In the data rows, the value 128 means zero.
Each row of this table is followed by its label. One hidden rule gives the labels. It looks at one to three of the table's principal directions, none of them among the few with the most spread.
[205 111 150 102 121 169 132 131 205 113 136  46 175 177  77 151 175 120
 208 200 179  98 122 136 125 108 152  88 225  72  65 147 166 147  91 153
 130  61 194 138 208 186  52] Sy
[126 105 109 130 102 122  80 110 136 123 134 118 105 145 131 129  99 113
  95 151 118 137 150 129 124 140 134 140  99 103 122 101 133 135 140 107
 103 139 109 164 107 130 133] Lb
[ 88 165 147 143 185 115 155 140 116 133 111 156 138 100 144 139 107 112
 116  92 112 163  87 148  96 134 106 119 121 143 122 124 143  63 131  99
 168 154 143  85 149 127 125] Ni
[130 152 139 116 132 125 139 151 139 111 113 102 175 127 148 124 122 117
 138 119 134 100 138 107 153 133 113 140 140 163 149 158 114 127 122 158
 127 144 121 105 100 115 140] Lb
[ 94 140 134 148 113 112 113 114 107 132 141 155 107 120 141 135  97 116
 119 104 122 139 131 117 130 149 125 153  97 139 112 122 121 105 120 134
 133 170 128 122  72 125 118] Sy
[105 104 151 105  91 113 124  91 166 151 163  99 138 159  87 165 169 125
 159 145 115 112 116 114 130 161 147 153 127 111  96 112 137 146 133 153
 127 136 172 179 153 122 119] Sy
[140 145  98 172  99 101 132 127 103  97 130 114 104 113 116  97  94  98
 149 106 106 135 112 118 126 142 149 145 154 121 121 136 111  93 137 109
 123 145 111 126  93 133 103] Ni
[ 94 132 120 170 102 115 161 125  74 120 137 166 106  83 111  97 136 127
 152  59 119 121 139  83 150 141 125 166  99 154 135 136  98 139 103 168
 125 181 118  93  50 115 147] Lb
[146 111 129 137  88 149 106 113 106 130 133 145  98 128 121 131 139 163
 136 127 163 126 151 122 137 105 148 120 122 109 119 109 122 161 106 128
 129 127 126 139 105 153 109] Ni
[128 102 110 149 100 136  94  95  91 149 126 169  93 122 157 125 157 152
 123  85 145 111 170  59 147 110 153 135  72 138 154 118 122 184 102 141
 134 159  88 177  31 157 137] Lb
[122 140 156 109 142 123 137 135 138 150 128 136 142 135 133 156 134 147
 125 130 127 128 109 154 119 134 124 131 132 140 120 117 135 116 143 120
 148 129 146 125 157 118 130] Lb
[142 158 135 108 173 139 122 147 149 114 100 118 147 144 173 125  79 114
  84 179 142 156 119 173 112 118 107  83 136 139 138 157 133  91 141 108
 128  85 119 112 164 120 123] Lb
[157 134 161  63 120 154 110 166 177 108 128  85 184 148 138 162 113 149
 120 172 168  91 150 153 146 119 115 118 160 131 137 130 129 133 134 135
 114 120 136 106 172 107 120] Sy
[153 139 116 136 139 128  83 137 125 115 105 120 121 129 164 130  82 122
 104 128 131 139 127 146 116 110 133 120 141 118 141 111 137 101 141  76
 136 130  97 139 120 147 116] Ni
[125 126  93 144 150 130 115 123 112 142 114 142 121 139 172 101 137 123
  95 121 116 130 156 100 140 124 116 134  84 156 163 140 122 159 133 135
 117 116  84 152  68 128 168] Ni
[133 111 157 102 163 131 173 143 113 145 107 167 131  80 116 115 147 129
 159 117 134 113 118 114 143 101 114 106 148 132 136 163 128 152  89 175
 134 123 157  93 163 139 150] Lb
[128 130  78 172 120 116 127 112 106 102 117 118 110 127 131  79 112  89
 122 131 103 146 140 103 136 120 128 114 126 125 142 161 115 121 120 129
 111 113 100 131  86 147 125] Sy
[134 133 125 142 100 135 131 120  84 115 124 159  97 101 132 117 125 148
 137 107 160 133 138 100 132 105 149 101 121 121 132 135 114 132 100 125
 142 141 122 118  96 152  97] Lb
[113 158 148 134 136 116 169 132 114 123 120 140 129 114 116 123 115 126
 141 133 126 153  94 158 119 127 121 105 154 136 112 153 117  90 124 131
 148 116 158  90 164 125 110] Ni
[193 121 132  85 113 145 139 155 178 121 136  71 168 166 101 142 163 154
 153 182 145  87 131 154 136 117 144 111 193 115 126 137 134 153 151 128
 112  75 140 138 198 123 111] Lb
[123 174 167  91 167 119 168 173 130 124  87 127 192 104 156 141 117 153
 120 110 120 115  99 168 139 102 100 108 170 185 183 160 110  95 151 122
 158 129 122  74 184  93 158] Lb
[123 128 130 155 175 138 125 139  66 127  90 201  86  52 161 111  99 130
 119  58 148 154 119 107 108  91 124 110 103 122 149 111 137 113  90  97
 160 171 106  95 100 161 135] Sy
[170  84  82 147  85 161  88  93 121 117 143 112  77 156  97 113 157 150
 130 170 155 146 152 127 117  90 165  89 136  60 114  99 140 170 116  92
 112  73 120 175 148 177  90] Lb
[148 172 120 103 171 127 166 192 158  88 116  76 189 131 126 120 104 113
 117 157 115 125 103 178 116 126 101 105 192 138 145 149 130  68 167  92
 125  97 130  63 210  99 122] Sy
[118 140 116 122 113  98 138 134 196 126 161  50 176 193  90 145 137 101
 122 172  67 118 110 175 120 189 121 173 152 136 102 118 134 100 197 120
 101 110 141 147 170  79 137] Sy
[114 151  89 171 176 106 138 132  88 109 104 161  89  91 141  95  75  94
  92 109  87 189  89 157  85 111 122  89 132 113 141 130 138  51 147  53
 147 123 102 100 154 142 116] Lb
[143 135 130 128 190 140 121 152 131 121 104 140 125 107 150 122  89 107
 114 132 131 152 109 159 106 107 108 106 149 114 128 128 150  92 121  98
 136 113 126  97 165 143 125] Lb
[126 161 151 105  94  88 172 156 156 106 138  80 169 143  90 126  95 110
 144 168  92 112 102 181 146 171 117 155 184 153 111 162  96  91 169 154
 104 120 157  93 173  71 131] Ni
[140 172 116  82 203 113 145 184 190 103 126  69 186 153 145 137  78  97
  84 186  81 142  76 216  94 139  98 101 192 138 155 146 144  35 210  62
 119  70 119  96 255  72 132] Sy
[181  90  85  98  90 146  46 127 152 119 137  92 107 178 152 125 103 141
  70 202 140 115 185 142 138 117 141 125 114  94 147  98 130 173 161  92
  74  88  80 189 121 129 136] Lb
[124 104 169  97  85 128 168 129 104 133 135 148 125  85  75 132 167 162
 183 113 154  97 127 106 157 113 137 129 151 115 120 133 108 172  89 179
 131 148 177 102 160 132 130] Ni
[ 49  92 106 154  83  93 109  78 110 159 183 150  81 137 104 117 136 102
 118 102  70 131 147  92 151 190 118 218  50 136 113 100 107 160 137 178
  89 173 128 169  48  87 182] Lb
[ 72  89  90 189 105 111 118  77  48 130 157 206  25  57 105  95 124 108
 139  39 107 159 126  55 115 135 152 155  59  95 128  93 121 131  93 121
 128 196 110 146  54 143 131] Ni
[194 149 155  65 140 166  86 162 193 123 107  81 180 193 188 165 104 162
  81 214 187 109 156 180 128 117 125  93 143 144 139 136 138 140 157 111
 118  73 109 149 158 114 116] Sy
[176  89 143  82 103 160 110 109 170 138 148  96 132 158  89 165 184 165
 166 178 168 107 124 133 121  93 166  83 178  71 109 112 154 164 117 118
 134  77 166 173 219 164  80] Ni
[162 156 145 115 188 147 152 169 163 105 108 105 170 116 130 146 119 126
 141 123 143 130  88 165  92 109 127  88 186 123 131 133 158  71 140  83
 157 112 133  90 208 131  96] Ni
[ 98 141 144 121 116 109 138 119 132 150 135 138 140 146 137 142 134 135
 113 131 110 124 131 132 140 153 119 146 101 164 127 140 115 130 143 153
 129 140 132 136 104 102 146] Ni
[117 123 121 128 102 140 102 117 119 117 156 144  95 132 126 135 100 130
 109 147 149 144 146 130 124 132 132 119 106 104 105 116 127 116 117 121
 115 133 133 121 112 130  94] Sy
[120 147 153 106 143 111 163 144 149 135 132 114 163 128 117 139 134 123
 151 129 107 112  99 146 136 141 117 139 163 154 130 153 121 108 143 151
 134 123 151 109 167 100 137] Sy
[ 93 112  41 213 144 100 102  90 101 101 132 129  68 115 122  73  90  49
  95  96  57 187 118 103  92 148 131 142  86  95 133 109 141  84 144  72
 109 143  78 157  81 142 136] Lb
[155  73 116 140  77 144 103  90 127 137 146 118 101 136  84 130 182 137
 179 125 148 103 154  76 142 111 166 133 136  78 101 107 141 192  87 150
 121 129 146 176 108 182 102] Sy
[181 163  91 167 206 142  98 171  92 113  63 149 128  98 218  97  80 118
  98  78 137 138 131 121 113  80 120 107 140 152 182 132 142  97 128  61
 156 131  50 110  72 168 135] Ni
[ 43 116 168 128 155  63 203 116  80 182 128 199 106  54  91 111 142 111
 165  56  45 132  67 127 147 158  97 192 117 169 139 143  99 129 128 191
 139 175 171 103 150  80 218] Ni
[ 99 119 119 169  78  90 188 105  71  83 133 158  80  49  49  81 108  76
 187  94 108 145 106  77 131 128 150 101 152  88  96 172 106  92  72 158
 126 173 167  78 124 157  78] Sy
[192 131 136  62 181 149  84 183 164 136 113 109 146 141 175 160  92 170
  81 165 140 117 112 210 105  98 124 114 173 120 169  85 149 111 192  44
 127  84  94 140 227 102 148] Ni
[147  96 104 134 120 124 121 103 135 139 132 109 114 139 102 124 170 127
 149 132 111 125 118 112 118 117 155 121 143  95 129 112 144 153 135 108
 130 106 130 179 156 155 125] Lb
[144 110 149 115 157 157 126 137 132 134 105 156 145 100 139 150 155 142
 138  96 165 107 148  87 123  94 132  96 115 121 136 125 157 148  85 132
 153 159 126 116 121 168 114] Sy
[169 148 157  90 139 181  86 153 167 146 133 118 158 187 178 182 133 193
  90 172 197 118 157 177 120 115 124 112 120 142 120  97 145 142 145 103
 140  94 119 134 136 123 106] Ni
[136 159 114 112 183 122 123 157 176 114 128  84 166 157 153 142 101  97
  94 157 107 140 102 162  92 150 116 117 144 129 131 123 156  66 177  73
 130 108 117 128 178 108 118] Sy
[ 98 164  93 180  73 103 156  95 145 105 157  71 159 188 100 122 166  98
 142 137 102 131 137  89 128 179 147 135 112 147  95 156 119 105 143 144
 130 134 135 146  65 129  80] Lb
[129 164  82 175 181 138 108 140  86 107 100 159 101 112 201  88  74 104
  78 104 133 170 135 119 110 109 113 102  97 147 161 143 128  86 126  84
 138 122  68 108  64 143 125] Lb
[107  93  71 209 113 109 116  91  74 114 116 159  69  84 115  69 123  82
 138  56  88 144 146  60 133 128 140 158  84 114 144 123 121 148  98 133
 112 176  81 148  29 157 154] Sy
[143 114 140  96 113 136 107 121 149 142 143 110 124 156 117 152 139 151
 127 171 143 128 123 157 121 126 139 122 143 101 110 103 137 142 141 112
 126  98 152 156 180 131 117] Ni
[194  83  92 117  84 169  46 101 144 127 155  95  87 174 124 146 152 167
 130 174 173 122 155 126 117  90 178 103 148  55 119  74 152 171 132  71
 117  77 113 207 150 177  77] Lb
[124 174 155 133  91 122 175 144 174  92 147  65 187 170  84 138 120 108
 159 172 134 122 118 165 135 172 118 134 172 145  72 167 114  87 134 169
 119 117 175  77 144 101  81] Ni
[ 95 157 153 135 151 107 171 141 127 143 133 136 148 122 117 128 122 113
 147 117 101 135  97 156 133 153  99 155 146 158 106 147 119  97 132 159
 138 132 164  84 140 105 142] Ni
[177 141 120 149 161 190  64 151 124  93  88 143 123 122 202 133  78 137
  83 117 212 144 175 116 104  89 129  85  93 116 137 107 155 120  91  79
 141 146  71 111  59 175  89] Lb
[115 148 161  92 102  97 193 132 148 146 115  92 201 154 101 130 181 136
 166 162 100  88 123 128 178 132 111 126 172 178 136 195  97 158 131 205
 131 102 174 114 159 112 154] Lb
[125  77 134 109  46 159  88  77 125 146 186 136  82 153  77 167 185 184
 153 151 175 119 156 107 133 112 169 118 113  66  90  78 135 183 100 133
 126 121 167 175 143 158  77] Ni
[105 101 105 121 136 120  83 118 107 149 150 162  78 112 145 134 106 139
  86 106 102 141 127 135 116 130 129 157  89 114 155  75 132 127 159  84
 116 146  96 159 129 105 162] Ni
[ 96 187 172  97 157 116 138 155 134 146 126 147 153 145 185 149  73 142
  81 152 128 144 111 194 134 156  87 143 114 193 134 150 103  84 162 141
 133 119 133  92 131  65 154] Ni
[136  79 118 164 108 131 124  88 102 146 132 151  80 101  91 120 183 139
 176  74 131 126 121  79 118 117 168 143 114  92 119  91 141 177  99 126
 142 150 129 179 107 167 129] Ni
Here are more rows. What is the label of each one?
[134 115  74 154 128 124 120 109 133 111 125  98 127 145 124 102 151  92
 123 137 110 133 144  79 119 129 141 109 114 106 134 136 143 136 126 112
 119 117 108 161 104 160 116] Sy
[126  87 118 138 118 116 101 116  66 141 121 201  46  64 135 107  97 133
 113  85 127 139 136 101 123 116 145 143  85 100 141  92 122 151 111 108
 119 172 103 147  92 141 152] Sy
[ 85 121 139 124 155 118 124 119 110 134 126 171  97  91 141 122  88 105
 104 113 115 157 115 129 118 136 109 131  92 126 133 128 127 107 117 132
 125 151 130 117 129 112 151] Lb
[143 103 134 128 108 170  82 105 100 144 137 174  84 121 159 140 143 171
 128 109 195 122 167  86 139  97 149 116  84 116 131 107 130 181  82 141
 135 137 113 156  66 160 110] Sy
[124 107 130 111  70 145 107 120 127 111 148 125 127 133 119 130 130 139
 124 142 162 101 183  89 161 130 132 132  98 123 127 133 111 169 100 170
  98 151 125 126  78 126 119] Sy
[ 46 113 149 166 101  99 145  87  49 152 126 223  75  59 127 105 118 114
 142  47 112 138 142  62 162 139 114 167  52 158 130 146  94 151  66 204
 134 214 136 107  18 130 165] Lb
[213  92 118  77 131 185  78 144 180 138 126  80 155 182 143 155 180 186
 120 183 179  89 164 145 131  80 148  98 160 100 153  97 155 197 144  98
 116  58 106 180 183 150 125] Ni
[113 150 119 107 151  96 161 146 185 126 146  61 177 174  96 134 130  99
 114 183  64 139  84 195 108 170 107 141 168 132 115 131 136  81 200 104
 114  82 154 125 227  79 144] Ni
[ 66 150 163 101 137 104 165 135 111 153 121 158 157 117 149 122 121 122
 114 132 108 121 137 123 171 146  77 150  98 190 141 177  92 139 115 208
 122 143 154  85 100  90 184] Lb
[121 119 158 132 114 130 159 123  97 122 127 162 107  75  94 122 132 127
 179  99 154 127 115 103 134 115 136 118 144 109 103 141 122 130  74 163
 143 156 169  92 133 151 104] Sy
[140 139  99 172 115 144 110 116  97 111 121 140  96 135 149 101 109 126
 115 130 151 154 149 119 126 115 134 111 110 123 121 135 120 128 108 119
 127 115 104 126  68 154 104] Ni
[ 98 103  83 156 122  87 120 109  76 144 131 160  78  95 119  93 122 112
 115  89  60 140 121 112 136 125 127 160 110 122 159 109 114 134 147 107
 116 148 101 148 108 126 176] Lb
[153  71 140 106  63 138 134  96 134 152 157 121 115 140  59 141 205 154
 196 155 149  86 151  88 158 111 161 122 157  81  86 128 133 204  83 183
 118 112 185 159 147 176  97] Sy
[ 91  94 137 141  93 117 186 104 111 111 151 142 116  76  41 105 165  97
 200  98 115 114 123  70 149 130 133 125 142 101 102 162 118 142  67 201
 118 162 181  89 138 142 111] Sy
[101 136 108 164 139 120 149 123 101 121 122 141 120 111 129  93 126 105
 128 102 107 143 129 111 137 133 110 140 110 147 139 148 113 126 117 149
 123 134 116 106  90 123 152] Sy
[119 152 105 134 149 122 126 141 168 109 133  77 164 169 138 119 106  88
 101 164  99 139 127 154 122 158 102 139 132 142 125 142 132  95 161 121
 107 104 118 120 133 102 136] Lb
[136 170 147  76 198 147 127 176 161 116  92 123 179 143 204 135  75 127
  52 180 151 139 136 175 120 119  84  82 114 172 169 165 129  97 153 115
 123  92 101  93 162  89 152] Sy
[ 64 113 117 168 102 104 165  92  74 139 125 166 120  88 102  99 178 115
 161  58  94 119 144  46 165 122 121 146  90 153 148 156 104 164  82 191
 139 180 134 115  55 145 159] Sy
[153  84 106 140  92 144  95 101  75 140 139 181  42 105 118 112 131 163
 128 126 155 141 146 116 127  91 161 110 113  81 125  98 124 171 104 109
 120 114 116 159 115 164 113] Ni
[ 81 123 173  93 157 105 182 133  72 154 108 206 111  42 135 108 126 134
 150  80 120 121 103 100 160 109 102 128 119 164 169 173  94 145  90 194
 140 155 152  87 143 104 187] Sy
[145 136 148  95 144 151 102 136 156 148 113 118 163 165 175 157 140 162
  98 153 155 113 148 145 136 115 119 119 115 156 150 126 133 153 141 127
 135 106 112 149 127 120 145] Ni
[ 96 127 113 122 102  92 145 110 161 118 150  87 145 159 108 112 122  78
 119 165  82 122 131 112 141 187 122 156 106 144 122 161 111 127 155 170
  88 126 133 155 113  84 150] Sy
[138 122 121 109 139 137 115 134 154 134 130  99 152 154 135 138 148 141
 116 143 122 117 131 141 130 124 123 134 136 133 150 115 134 143 154 116
 122 104 116 149 155 114 150] Ni
[140  77 144  83  86 151  82 101 150 163 168 127 107 159 116 167 172 167
 136 158 166  98 160 103 138 133 153 145 100  93 106  84 141 197 117 147
 112 124 150 193 129 138 122] Lb
[100 121 155 124 136 102 147 131  93 151 129 174 103  77 109 131 117 128
 153  89 107 131  97 134 130 129 120 154 137 124 117 114 123 115 115 138
 143 164 160 103 147 127 146] Ni
[179  76  78 163 105 161  57 118  86 102  88 154  88  91 165  94 122 141
 108  72 160 104 202  51 147  68 156 117  86 109 192 106 130 197  88 105
 111 169  32 165  22 181 145] Sy
[ 76 143 181 102 202 111 207 153 125 156 125 158 158  71  96 149 162 133
 167  74 100 136  51 152 106 132  99 135 157 143 130 122 141  88 130 133
 174 148 189  70 234 100 160] Ni
[111 165 120 153 142 114 167 132 163 106 136  77 172 157 101 130 137  92
 141 140  99 144  98 146 104 160 121 123 154 134  99 145 140  72 150 117
 140 118 151 106 157 119  98] Ni
[123 108  67 178 123 125  99  92 119 130 142 114  94 151 130 102 152 113
 118 110  97 147 133 102 115 136 146 148  98 114 142 103 135 144 148  98
 118 114  87 189  87 137 142] Lb
[173 152 126 111 142 127  91 163 134 132  87 120 149 150 195 131  82 152
  72 149 128 117 146 175 136 112 119 130 134 166 171 127 118 129 173  89
 122 112  70 139 110 112 160] Ni
[119 123 129 120  83 107 119 105 147 129 143  98 139 156 112 139 138 122
 137 147 111 113 132 117 143 148 142 143 130 130 123 136 118 138 141 145
 118 132 136 164 119 119 123] Ni
